Each row has a name. After each piece below comes the name of the row it's from, unless a question asks for something else. Each question is about the rows just above it.

(11):  4.613 -0.383 -3.967 -2.947 -0.653
(10):  9.006 -5.065 -0.639  6.609 -4.179
(118):  1.784 -3.588  2.982 -0.525  1.511
(21):  0.326  3.845 -3.933  3.563  0.375
(36): -3.999 -5.188 -2.782  7.696  4.562
(150):  5.548 -3.258 -4.656 -5.376  7.322
(146): -3.972 -3.475  2.873 -1.984 -1.465
(75): -3.475 -3.972 -1.983 -1.465  2.873
Does one of the named rows hold -1.984  2.873 -3.475 side by side, in this order? | no
Does one of the named rows hold -3.972 -3.475  2.873 -1.984 -1.465 side by side, in this order? | yes
Put -3.972 -3.475 -1.984 -1.465  2.873 back in order: which row is it? | (146)
Among the named rows, does one hold -0.383 -3.967 -2.947 -0.653 next to each other, in this order? | yes
Is  2.982 -0.524 printed in one of the named rows, side by side and in this order? | no

(14):  2.836 -0.760 -2.350  2.711  4.106  2.857 -2.316 -1.995  2.035  1.068 -1.394 -5.774 -1.673  2.065 -3.191 -0.793 -1.484 -0.421 -4.321  3.100  2.267 -0.803  0.230 -0.231 -7.165 -0.473  2.266 -0.236  1.659  1.329  3.273 -1.445 -0.146 -2.611 -4.288  4.809  5.289  2.143  2.031 -6.152  0.613  2.841 -0.733 -3.319  1.325 -1.340  0.013 -0.794 -0.608 -1.337
(128): -0.858  2.467  2.729  4.324 -1.488 -0.799 -1.331  0.632 -5.273 -2.891 -2.075 -3.256 -2.001 -1.229  0.239  2.364  3.168  1.394 -2.282 -0.596 -1.516 -0.474  0.066 -0.014 -0.217  0.227  0.480  0.641  0.998 -0.453  1.852  0.646  1.190 -0.482  1.481 -6.000  1.317  2.444 -2.421 -2.916  3.464  3.924 -1.626 -2.948 -0.435  1.971 -3.808 -2.251  1.623  2.651
(26):  0.240  2.651 -0.858  3.924 -2.948 -3.256  0.646  2.729 -1.626 -2.001  1.623  0.641 -0.217  0.632 -1.229  3.464  2.444 -0.474 -6.000  0.227 -1.331  1.394  1.971  3.168 -0.799  2.364  0.679  2.954  1.484  1.799 -3.451 -4.335 -1.795 -2.989  0.277 -1.371 -1.077 -1.212 -2.061  1.592 -1.302  1.740 -2.645 -3.296 -2.495 -3.192 -3.649 -1.498  2.067 -0.022
(45):  0.240  2.651 -0.858  3.924 -2.948 -3.256  0.646  2.729 -1.626 -2.001  1.623  0.641 -0.217  0.632 -1.229  3.464  2.444 -0.474 -6.000  0.227 -1.331  1.394  1.971  3.168 -0.799  2.364 -0.014  4.324  0.066 -3.808 -2.282  1.190 -5.273 -0.482 -1.516  0.998  1.852 -0.596 -2.421 -0.453 -0.435  1.481  1.317 -2.251 -2.075 -1.488 -2.916  2.467  0.480 -2.891
(15):  4.103 -3.560  0.374 -2.047  0.634 -6.223  2.199  6.469 -3.635 -2.140  2.771  0.455 -0.806  2.096  4.998  2.382 -4.486  4.446 -1.085  2.792 -1.125 -2.015 -0.032 -0.319  0.880  0.587  0.377  2.410  0.250 -2.290 -1.181 -1.608 -1.347 -1.561 -1.364  0.777 -1.248 -1.540  0.610  3.399  1.572  0.809 -2.423 -1.051 -2.652 -2.107 -2.703  2.023  0.573 -3.259
Is  0.066 -3.808 printed in one of the named rows, side by side and in this order? | yes
Does one of the named rows hold  4.809 -4.288 -2.611 -0.146 side by side, in this order? | no
-2.916  2.467  0.480 -2.891  0.240  2.651 -0.858  3.924 -2.948 -3.256  0.646  2.729 -1.626 -2.001  1.623  0.641 -0.217  0.632 -1.229  3.464  2.444 -0.474 -6.000  0.227 -1.331  1.394  1.971  3.168 -0.799  2.364 -0.014  4.324  0.066 -3.808 -2.282  1.190 -5.273 -0.482 -1.516  0.998  1.852 -0.596 -2.421 -0.453 -0.435  1.481  1.317 -2.251 -2.075 -1.488 is which row reordered? | (45)

(30):  2.453  4.653 -5.114  0.996  2.007 -7.221 -1.340 -1.976 -1.056  1.854
(122):  4.406 -2.783 -5.114  0.018 -1.065 -7.221 -2.002 -2.346 -4.829  1.854
(19):  4.406 -4.846 -5.114  0.018 -1.065 -5.135 -2.002 -2.346 -4.829  1.854
(71):  1.854 -7.221 -1.056  2.453  0.996 -1.976 -5.114  4.653  2.006 -1.340
(113):  4.406 -6.765 -5.019  0.018 -1.065 -1.927 -2.004 -2.346 -4.829  1.854
(76):  3.409 -7.638 -2.684  0.018 -1.065  0.954 -2.002 -2.346 -4.829  1.854
Does one of the named rows hold 0.996 2.007 side by side, in this order? | yes
Among the named rows, does one hold  0.018 -1.065 -5.135 -2.002 next to each other, in this order? | yes
Does one of the named rows hold -5.114  4.653  2.453 side by side, in this order? | no
Put -7.221 -1.340 -1.976 -1.056  1.854  2.453  4.653 -5.114  0.996  2.007 back in order: which row is it? | (30)
Among the named rows, does one hold -1.340 -1.976 -1.056 next to each other, in this order? | yes

(129):  2.128 -3.348  1.334  6.642  1.204 -4.080  0.341
(105):  0.341 -4.080  2.128 -3.348  6.642  1.204  1.333
(117):  1.204  0.341  6.642  1.334 -4.080 -3.347  2.128
 2.128  1.334  1.204 -4.080  0.341  6.642 -3.348 is which row reordered? | (129)
 0.341  2.128 -3.348  1.334  6.642  1.204 -4.080 is which row reordered? | (129)
Is  2.128 -3.348 printed in one of the named rows, side by side and in this order? | yes

(33): -1.759  2.079  2.155  1.375 -1.749  0.934  2.520 -7.036 -1.069 -4.894  2.721 -4.090  0.660  4.195  1.519 -2.424  1.259  0.087  2.283  4.447 -1.587 -1.099 -1.410 -2.549  0.756 -2.215 -1.478  5.895  2.218 -1.664  6.615  0.183 -7.094  1.254 -4.865  1.521 -1.853  0.626 -2.568 -4.650 -0.764  5.107 -1.785 -3.518 -0.525 -0.730 -2.773 -0.127 -0.907  1.571  1.698  1.438 -2.945 -2.003 -6.757 -4.747  3.290  3.068  2.040  0.777 -4.239  1.549  1.374  1.780
(40): -2.654 -0.291 -2.464 -3.620  1.670 -0.093  8.080 -4.850 -2.423 -4.854 -2.894  1.421  6.952 -2.720 -0.036 -2.934  2.783 -1.406  0.819  1.043  4.830 -0.419 -1.784 -2.640  0.624 -3.189 -1.139  2.825  1.829 -3.722  2.446 -3.208 -3.443  5.972  1.764  5.429 -3.690  1.109 -3.124  2.608 -6.532  2.607  0.754  1.457 -3.132  1.283  0.841 -4.023 -0.705  2.286  0.875  4.107 -3.008 -2.618 -1.876 -0.582  3.802  1.446  1.494 -2.914  0.300  3.367  1.866  5.812
(53): -1.997 -1.540  1.604  4.143 -1.680 -2.106  4.407 -3.857 -2.187 -3.023 -2.539 -3.836  2.566  2.743 -4.100 -3.463  1.390  1.979  0.739  2.510 -4.687 -1.681 -0.138 -2.304  1.778  2.004 -1.241  2.472 -0.641 -3.375  3.737 -1.111 -9.737  3.912 -1.365  2.245  0.182 -2.816 -0.316 -3.446 -2.583  0.951 -5.122 -4.754  2.934 -7.389 -1.049 -0.768 -1.873  2.340  5.253 -0.505 -2.490 -3.506 -2.103  1.473  1.498  3.944  4.520 -3.456 -2.767  1.974 -0.588  2.977
(143): -3.219 -0.122 -2.556 -3.574  0.830 -0.768  6.905 -5.966 -1.724 -4.687 -6.505  2.873  7.064 -4.377 -0.122 -2.016  4.581  0.109  1.862  2.097  6.271 -3.371 -0.847 -3.101  1.321 -1.316 -1.485  3.065  0.520 -7.076  0.652 -2.768 -5.539  1.711  0.959  8.418 -2.666  1.536 -2.456 -1.949 -3.720  3.068 -0.788  2.607 -1.925 -0.520 -0.209 -4.891  0.918  2.351  1.495  2.640 -1.723 -2.233 -3.377  3.191  3.792  1.931  3.603 -2.219  3.714  5.636  0.299  6.619
(61): -1.317  1.691 -0.185  0.041  1.234 -2.122  5.348 -4.454 -0.201 -3.439  2.331 -6.948  1.437  1.773 -1.583 -3.851  2.045  1.541  1.766  2.838 -1.931  0.884 -0.681 -0.325 -1.920  0.306  2.745  3.733 -0.265 -1.878  9.347 -1.577 -3.838  3.903 -0.349 -1.792 -0.789 -1.650 -1.542  2.559 -4.455  3.775 -1.617 -6.995 -2.135 -1.732  1.564 -0.833 -0.893 -0.522  2.140  1.184 -2.871  0.182 -4.168 -2.352  3.062  1.643  0.900 -5.570 -7.244 -0.266  2.225  5.683
Among the named rows, does one hold -1.649 -1.542  2.559 next to each other, in this order? | no
-0.122 -2.556 -3.574  0.830 -0.768  6.905 -5.966 -1.724 -4.687 -6.505  2.873  7.064 -4.377 -0.122 -2.016  4.581  0.109  1.862  2.097  6.271 -3.371 -0.847 -3.101  1.321 -1.316 -1.485  3.065  0.520 -7.076  0.652 -2.768 -5.539  1.711  0.959  8.418 -2.666  1.536 -2.456 -1.949 -3.720  3.068 -0.788  2.607 -1.925 -0.520 -0.209 -4.891  0.918  2.351  1.495  2.640 -1.723 -2.233 -3.377  3.191  3.792  1.931  3.603 -2.219  3.714  5.636  0.299  6.619 -3.219 is which row reordered? | (143)

(111): -1.953  1.533  0.812  2.636
(44): -1.276  3.141 -0.648  3.152
(100): -2.044  0.230 -8.122  5.611
(64): -0.648 -1.276  3.151  3.141
Among the named rows, does one hold 2.636 0.812 1.533 next to each other, in this order? | no
Is  3.152 -0.648  3.141 printed in one of the named rows, side by side and in this order? | no
-1.276 -0.648  3.141  3.151 is which row reordered? | (64)

(43):  8.084 -1.587  3.263  2.068 -2.313 -0.338 -0.960 -1.843 -1.232 -1.698 -0.325  0.259
(124): -1.292  1.486  0.599  0.104  0.468 -2.584  1.948  1.817  0.087 -1.424  0.475 -0.303
(133): -1.292  1.486  0.599  0.104  0.468 -2.584  1.948  1.817  0.087 -2.101  0.475 -0.303
(55): -5.208 -0.551 -2.526 -4.032  1.964  2.941 -0.113 -0.536  2.472  2.710 -2.380 -2.766
Put  0.475 -0.303 -1.292  1.486  0.599  0.104  0.468 -2.584  1.948  1.817  0.087 -1.424 back in order: which row is it? | (124)
Put -2.766 -2.380  2.710  2.472 -0.536 -0.113  2.941  1.964 -4.032 -2.526 -0.551 -5.208 back in order: which row is it? | (55)
Among the named rows, does one hold 0.104 0.468 next to each other, in this order? | yes
Is  1.817  0.086 -2.101 printed in one of the named rows, side by side and in this order? | no
Is -0.551 -2.526 -4.032  1.964  2.941 printed in one of the named rows, side by side and in this order? | yes
Among the named rows, does one hold -4.032  1.964  2.941 -0.113 next to each other, in this order? | yes

(123):  1.275 -9.805  1.986  7.300 -0.470
(217):  0.867 -7.006  1.065  4.620 -0.388
(145): -9.437  6.872 -0.464  1.824  1.189
(167):  0.700 -5.182  0.793  3.388 -0.289
(210):  0.235 -2.026  0.628  1.825 -0.079
(104):  1.188 -9.437  1.824  6.872 -0.464
(155):  0.235 -2.026  0.628  3.520 -0.079
(168):  1.268 -9.778  1.974  7.268 -0.470
(115):  0.205 -1.877  0.625  1.764 -0.069
(84):  1.107 -9.019  1.656  6.418 -0.456
(2):  0.527 -9.080  0.688  2.602 -0.195
(72):  0.845 -6.754  1.015  4.431 -0.376
Put  1.824  1.188 -0.464  6.872 -9.437 back in order: which row is it? | (104)
-0.079  1.825  0.628 -2.026  0.235 is which row reordered? | (210)

